Each path is a new rotation, seen through one point. The rows after it are directions, each followed by how far the rotation turns it, in degrees per step (0 if it stays put).
Each turn is a multiple of 5 degrees from 10 to 175, or 0.
Each row of a path follows its step; steps can be skipped.
Rotation 1:
step 1: [ -5  -3   0 -14 -13   1  -5 -12   6   5   4   3  15   2 -22 -16   2   6
  21   5 -11   0 -13   8 -19  -5  -2   9 -18 -13  -6  -7  13  -9 -24  26
   6 -21 -13  -9 -12  12  27  -3  -9   2  -5   1  -3 -29  -3  13  -5 -24
 -13   9  -1  12  10 -22   8 -11  -9  24   6  38  -5  -8   5   4  20  12
  -2   1  -4 -17  15]
step 9: [ -2   8   4 -16  -6   0  12   0 -27  10  -3  35  10  -5 -31  13  10   9
 -13  15 -13  -3 -27  -1  -5 -10  14   6   2  -1   1  -4   5 -10  -2   1
  -3  -5  12  -9 -16  -3   3  -7 -10 -14   4 -25 -18  -3 -25  -6  -4 -17
  -6  -8   6 -14  22 -10   5  -7 -18   8  -3   3  -9  -3   9  23  32  -1
 -10  19 -17 -15 -14]
step 12: [ -7   3 -11   2   3  16  13 -14 -12 -14  15   4  12  -3  -2  -2  -5   2
  12   9   5   0 -28 -11 -28  -1  10   3  -6   1  16  -7   6  10  -2 -17
  -4  14  -7 -21   1 -24   7 -17  25  -9  16   4  -4 -36  -4 -33   3   6
  -1  -4   4 -18  13  10  12  -5  -2  17  -6  22 -15  23   2  -3  12 -16
 -27   5  -6   4  -8]
step 13: [ 19  -8  18   0  24  -2  10  -9   2  -3  -3  13  13   3  -1 -13  -3  21
   9   5 -19  11 -30  -3   1  11 -25  24  10   8  24  -6   1  -8  12  -3
 -19 -13   3 -13 -15 -12  -4   6   0   5  -2  42  -6 -26  13 -16  -8  21
   5 -11  -2  -5  16   4   1  -5 -16  14   6   1  -6 -14  -2   2  13  23
   1  -5  -5   5 -21]
step 15: [  6   4  -6  15  18   3  13   5   0  -9   2  20   0   3  -4 -16   1   2
  32  10   1  24  -3 -20   7  11  19   7 -15 -17   0 -15 -17  -2  33  -3
  17 -12 -29 -16 -12  -9 -22  -1  10  12  16  -3   0 -24  -9   1 -18   7
  26  -8  -1   1  -3   7  13 -25  -3  11   1  -3   5  -5  -8 -10  13  13
 -21  -3 -13  -3   9]
step 18: [ -2  17   4  -3   5 -18   9  26  -7   5 -26  37   9  -5 -18   6  11  11
  14   3  12 -12  26 -30 -17   4  14   4 -10  11  11   4 -13  -3  -2 -13
   6 -17  -5 -18 -11   6 -17  20   4   6   9   7 -13 -12   5  10 -18  -3
  -3 -17   9 -12   1  19  -9  16  10   7  -5  16   6 -22   1  13  16  -5
  -1   8 -14   9  -4]
step 19: [ 15  -3  -8 -23  -2   5   5  11   1  -2  -6  -8  21 -14 -12  -1  -5  -6
  26   2   6 -11   3   3 -12 -13  10   8 -13  -3  16   2  -6  -3   9 -17
 -17 -10  -1   4  -8   1 -24 -31  -4  -9  26   3  16  -5  -4   8 -38 -19
  -2   5   9 -31  -1   6  13   2   6  -1   0   2  -4 -11  -1  11  27  -3
  15  30  24  -9   1]
step 31: [ -6  27   4 -19  22  18  -5 -13   2 -10   7  -4   6  13   6 -17   7   6
  15 -13  13  17 -10  -5 -38  -4 -20   7 -31  18   4  -4  -9   2  -5  10
   9  -2   5  -6   7   1   1 -12 -22   4   4  -5   1  -7  -7 -13 -20  -7
 -11  -7  -4  -3  12 -32  -2  -3   4   6   5  46  -1  -3  13  13  -6  -4
   7   6  -7 -11  -6]
Directions:
[-2  2 -2  2  4  1 -2  0  1  1 -4  0 -1  0 -3  0  0  5 -3 -1  0  5  3  2
 -3  1  5 -3 -5  3 -3  0  1  3  6  2  2 -1 -6  3  1 -4  6  0 -4  0 -4  2
 -3 -7  5 -5 -3 -1  3  3 -1 -8 -3  0 -6  3 -3 -1 -4 -3  2 -1  0  4 -4 -1
 -2 -2 -1 -1 -4] | 135
[ -2  -2  -2   2   1   4  -1   2  -2  -2   2   3   2   0   4   3  -3   2
  -3 -10  -1   0  -5  -4   2   1   0   3   4   2   4   0  -2   0   6   2
   2   1   2   1  -1  -1   1   3  -1   7   0  -1  -3   2   4   5   3  -3
   3  -1  -2  -2   7  -2   1   6  -5  -1  -3   7  -1  -2   2   4   2  -4
   4   2   2   3   0] | 80
[ 2  1 -2  0  3  4  1 -1 -3  1  3  0  3 -1  0 -3 -3 -3  3 -1  2 -1  4  3
 -1  8  0  3 -3 -3  3  0  0  1 -2  0  2 -2  0 -3  4  8  0  1 -2  2 -1  2
 -3  3  5  2 -7  2  2 -1  0  0 -6 -1  4  1 -8  6  3  5  0  0 -1  2 -5  3
 -5 -1 -1  4  3] | 25
[-2  5  3 -2  0  0  4 -2  3 -4  3  1  4 -2  4  6 -2 -2  0  5  0  0 -2 -3
  1  1 -2  2  2  0 -2  6  3 -1 -2 -4 -2 -1  0  3  4 -6 -3 -1 -1 -8 -3 -6
  2  2  3  2  0 -5  3  2  3 -3 -1  1  4  5 -1  6 -2 -1  2  0 -1  3 -1 -5
 -2 -6  2 -2  3] | 155
[ 1  6  1  0  1  7  3 -4  0 -1  3 -1 -2  2 -6  1  3  5 -5  1  0 -1 -2  3
  4 -1  3  0  1 -2 -1  2  3  9  0  0 -6  0 -1 -5 -1  3 -2 -2  0  0  4  0
  2  0  3  3 -3 -5 -6 -2  1  4 -3  3 -3  1  0 -1  1  6  6  0  3 -1  0 -2
  4  1 -1 -1 -5] | 35
[-3 -1  7 -1  0  0 -5 -4 -2 -2 -1 -5 -2  4 -3  1  4  1  2 -3  0 -3  4  1
  2 -1 -9 -3  0 -4 -1  1 -2 -1 -1  5  1 -3 -1 -1  5  1 -1  4 -5  3  0 -7
  2 -1 -3  0 -2 -2 -2  4 -1  0  0 -5 -3  1  4  2 -5  3 -2  3  4  0 -5  0
 -1 -2  6  4  0] | 10
[-5 -1 -4  0 -4  2  0  4  4  4  1  2  5  3 -4 -1  1 -1 -1  1  0 -2  1 -1
 -3  7 -5 -3 -4  5  2 -4 -2  0 -4  3  2 -3 -2 -2  1  1  2  2  1 -3 -3 -1
 -7  1  3  0  6 -4 -5  1  2  1  2  6  0 -6  4  1  1  2  3 -3  3  1  0 -5
 -2 -5 -2  2 -3] | 170
[ 3 -3 -5  0  1  1 -2  7 -1 -1  1  1 -3 -1 -1  0 -3  2  1  1  0 -3 -4 -2
 -4 -1  3  4 -1 -1 -2  9  5  1 -1  1 -1 -2 -6  1 -2  0 -4  4  0  1 -2 -1
 -3  4  0  5 -4  4  1 -2 -4  1 -3  1 -5  0  7 -2 -3  1 -7 -2  1 -5 -3 -2
  0 -7  0 -1  0] | 100
